Look-ups in named tables: a row name and a column name give one cell, copied from the table.

dasopet =
,ber,vasa,guguno,siboso,dinaru,vifider,sakav,tov
pufanif,394,673,120,697,175,516,526,765
mab,544,636,611,640,78,138,324,451
vot,335,433,242,366,372,371,446,213
sen,288,738,223,555,215,321,425,630
puzibev,653,306,495,351,742,552,409,186
zudom,488,233,583,360,449,575,498,293
pab,362,323,192,224,420,394,548,363
kurotir,398,123,616,230,494,443,569,240
gup,356,488,232,449,590,654,554,422
nup,566,300,430,255,511,503,415,367
madi,368,135,248,434,710,619,400,526
folu,420,393,402,566,427,368,280,696
fef,571,559,399,439,600,393,452,446

What is the sakav of mab in dasopet?
324
What is the vifider of kurotir in dasopet?
443
What is the siboso of sen in dasopet?
555
What is the vifider of fef in dasopet?
393
What is the vasa of madi in dasopet?
135
What is the siboso of nup in dasopet?
255
What is the sakav of pufanif in dasopet?
526
What is the tov of puzibev in dasopet?
186
What is the vifider of puzibev in dasopet?
552
What is the tov of pab in dasopet?
363
What is the vasa of pab in dasopet?
323
What is the ber of fef in dasopet?
571
What is the tov of gup in dasopet?
422
What is the siboso of pufanif in dasopet?
697
What is the tov of fef in dasopet?
446
What is the ber of mab in dasopet?
544
What is the siboso of puzibev in dasopet?
351
What is the dinaru of folu in dasopet?
427
What is the siboso of folu in dasopet?
566

ruzuti:
	kes	tize	ruf	sas	bekiko	dor	vetedu	duf	von
derep	2159	3867	2673	2142	6544	3318	3754	3025	1177
difab	68	4501	7311	8278	-577	4451	6080	1903	-1678
setotut	4887	1164	13	3318	2436	-1368	1671	7404	-1608
besuki	3765	154	2205	5832	4354	1325	5925	2442	3138
fop	4465	5444	-2645	3564	1651	-2692	2768	2065	60
vike	73	4553	7315	8291	-549	4405	6036	1851	-1739
voruv	-8453	-31	2825	6637	5090	-1187	1998	3350	5708
nesul	4468	5445	-2675	3563	1695	-2742	2817	2072	59
bev	1109	2913	5425	8048	90	5781	4749	649	-1554
bulif	-904	1326	-4857	-41	-1708	8191	7067	7549	7863

What is the kes of difab in ruzuti? 68
What is the vetedu of nesul in ruzuti? 2817
What is the bekiko of voruv in ruzuti? 5090
What is the tize of bev in ruzuti? 2913
What is the von of derep in ruzuti? 1177
What is the kes of bev in ruzuti? 1109
What is the kes of nesul in ruzuti? 4468
What is the vetedu of fop in ruzuti? 2768
What is the sas of setotut in ruzuti? 3318
What is the tize of besuki in ruzuti? 154
What is the tize of voruv in ruzuti? -31
What is the ruf of vike in ruzuti? 7315
What is the sas of fop in ruzuti? 3564

posuze:
,seli,gonama,nevik,zege,kek,tevo,tad,matefin,giz,sadipo
kem,80.493,87.986,61.393,61.087,87.602,22.347,67.360,81.760,79.020,75.259
guvif,58.618,64.844,53.809,57.189,80.984,46.464,56.256,72.602,79.428,56.909
rufu,84.034,81.282,9.396,99.272,78.417,65.179,34.796,61.388,72.790,57.800
pidaker,82.502,56.015,52.655,83.065,77.119,69.025,60.458,68.548,59.618,41.432
kemem,86.628,50.421,64.335,53.281,59.755,82.704,77.621,69.527,61.590,57.833
kot,75.535,84.969,60.903,50.119,94.136,25.021,82.847,84.561,77.802,85.614
vife,65.957,57.974,63.755,69.140,54.783,91.467,61.758,50.478,57.400,53.318
bebotig,78.036,88.234,18.171,84.629,89.210,60.141,31.740,71.584,99.288,71.966

matefin of bebotig: 71.584
gonama of vife: 57.974
zege of bebotig: 84.629
giz of kot: 77.802
zege of vife: 69.140
tevo of pidaker: 69.025
kek of kot: 94.136
nevik of kem: 61.393
tad of pidaker: 60.458
nevik of guvif: 53.809
matefin of kem: 81.760
giz of kemem: 61.590
nevik of kemem: 64.335
tevo of kemem: 82.704
matefin of kot: 84.561
gonama of kem: 87.986

berabo:
|  | fomo | zez | pabatu | gozu | bomake | romufi | miba |
|---|---|---|---|---|---|---|---|
| gik | 232 | 224 | 141 | 73 | 134 | 144 | 138 |
| vezamo | 208 | 181 | 144 | 97 | 140 | 153 | 154 |
| ruloze | 241 | 239 | 140 | 62 | 127 | 139 | 134 |
| bof | 222 | 197 | 144 | 79 | 136 | 148 | 147 |
| nebid | 124 | 115 | 95 | 177 | 200 | 201 | 201 |
| bol | 215 | 189 | 144 | 88 | 138 | 151 | 150 |
| dig | 123 | 135 | 99 | 174 | 184 | 183 | 186 |
| vur | 124 | 127 | 97 | 177 | 193 | 191 | 192 |
| gud | 126 | 124 | 104 | 169 | 184 | 186 | 191 |
| zigomin | 246 | 230 | 141 | 51 | 123 | 142 | 138 |
| sivan | 231 | 206 | 145 | 64 | 128 | 147 | 145 |
| gifasas | 240 | 219 | 141 | 60 | 130 | 147 | 140 |
| famo | 239 | 215 | 142 | 60 | 129 | 147 | 142 |
| tukigi | 125 | 136 | 101 | 174 | 183 | 181 | 184 |

bomake of dig is 184
miba of bof is 147
gozu of nebid is 177
pabatu of bol is 144
bomake of famo is 129
fomo of dig is 123
bomake of zigomin is 123
gozu of vur is 177

sipami:
         fibufiz   vid   tiz  fofirav
ged         -420  -353  -274     -450
vas         -926    25     9      954
lagil       -470  -265    22      704
zanad        648   144  -687      965
lel          866   472   -91     -675
naf         -176   311   404      908
mazek       -328  -317   469     -361
vinuvip     -780  -314   -28      510

What is the fibufiz of lagil in sipami?
-470
What is the vid of lel in sipami?
472
What is the tiz of naf in sipami?
404
What is the vid of zanad in sipami?
144
What is the vid of vinuvip in sipami?
-314
What is the fofirav of zanad in sipami?
965
What is the vid of lagil in sipami?
-265
What is the fibufiz of ged in sipami?
-420
What is the tiz of lagil in sipami?
22
Which row has the largest fofirav? zanad

dedulu:
	gid	teledug	bapavof	sidi
pav	84	86	91	87
rotu	117	113	107	111
dabuge	112	107	93	104
tira	11	14	30	17
momaka	76	79	81	79
rekab	3	6	19	8
logi	204	194	183	192
bomu	104	103	101	103
rotimut	33	28	38	30
femig	83	78	80	78
lusef	90	87	89	87
lobagek	184	175	159	172
rovunum	97	99	100	99
gul	30	24	36	26

sidi of pav = 87
teledug of dabuge = 107
gid of rotimut = 33
gid of gul = 30
teledug of pav = 86
bapavof of logi = 183
sidi of rekab = 8
gid of logi = 204
bapavof of femig = 80
teledug of rotu = 113
teledug of rovunum = 99
sidi of bomu = 103
bapavof of rekab = 19

Table bigu
	pifotu	baket	duduzot	felin	kelol	boz	fiv	pevinu	ruvodo
fet	113	185	136	132	58	210	125	165	143
ramit	172	200	125	111	52	132	56	92	210
renom	69	114	125	82	19	152	75	91	147
lin	124	218	202	100	140	151	117	119	137
vaf	135	139	208	84	113	160	63	89	137
rogag	69	221	133	105	20	130	56	112	153
karena	67	83	187	77	57	141	67	186	163
disupav	101	82	128	89	58	216	48	97	198
matalo	123	116	158	149	61	238	51	190	138

renom, baket => 114
rogag, kelol => 20
matalo, baket => 116
lin, pifotu => 124
karena, pevinu => 186
ramit, felin => 111
renom, duduzot => 125
karena, pifotu => 67
disupav, fiv => 48
matalo, pevinu => 190
renom, fiv => 75
Row with the largest duduzot: vaf

